128 stands for zero in the data rows.
Some points, one per row:
[130. 123.  60. 123. 162. 136. 133. 192.]
[157. 110.  69. 131. 159. 113. 120. 144.]
[123.  65.  64. 118. 179. 117. 113. 202.]
[173. 119. 127. 174. 107. 146. 115. 121.]
[ 99. 184. 186. 132. 113. 119. 140.  59.]
[116. 193. 170. 139.  95. 128. 126.  61.]
[159. 211. 143. 155.  94. 150. 117. 114.]
[161. 196. 182. 165.  81. 146. 151.  79.]
[124.  68.  72. 110. 188. 112. 103. 212.]
[124.  96.  52.  95. 179. 117. 152. 210.]
[164. 161. 140. 163.  89. 148. 100.  94.]
[148. 193. 106. 139. 104. 160. 117. 136.]
[103. 147. 224. 117. 129. 126. 163.  96.]
[139. 149. 205. 146.  80. 124. 117.  77.]
[ 63. 178. 193. 117. 132. 112. 138.  66.]
[150. 134. 200. 122.  84. 122. 106.  75.]
15 more points follow, each with its number after it:
[ 68. 169. 209. 112. 130. 123. 139.  73.] 0
[164. 142. 114. 151. 101. 144. 146. 109.] 1
[160.  59.  83. 130. 161. 107. 110. 138.] 2
[153. 145. 140. 123.  94. 158. 127.  97.] 3
[128.  89.  46. 111. 166. 103. 129. 203.] 4
[122. 178. 191. 143. 100. 134. 155.  65.] 5
[151. 211. 184. 148.  84. 161. 138.  88.] 6
[ 98. 169. 211. 140. 103. 127. 142.  74.] 7
[165.  84.  73. 138. 145. 102. 114. 144.] 8
[125. 185. 209. 132. 104. 153. 143.  87.] 9
[157.  76.  37. 110. 150. 102. 167. 140.] 10
[ 81.  57.  95. 101. 120. 128. 149. 144.] 11
[119.  37.  65. 103. 178. 134. 113. 215.] 12
[147. 241. 186. 139.  89. 161. 148.  88.] 13
[125. 181. 172. 132.  94. 133. 142.  65.] 14
Which three of these numbered points are nearest to each point below, ignoring the 2 directions in which the first points spread most? Their numbers follow each, nearest first.
[157. 111.  82. 136. 145. 125.  99. 133.] > 8 2 14
[154. 164. 146. 124.  85. 160. 143. 107.] > 3 14 6
[159.  75.  60. 120. 165. 126. 122. 140.] > 2 8 1
[140. 116.  78. 120. 120. 141. 118. 166.] > 3 14 4
[ 96. 158. 216. 115. 132. 123. 157.  99.] > 9 6 7
[120. 206. 190. 141.  92. 156. 111.  64.] > 0 6 7
[126. 154. 171. 129.  95. 123. 156.  81.] > 1 5 14
[157. 130. 234. 156.  75. 158. 132.  80.] > 12 3 7
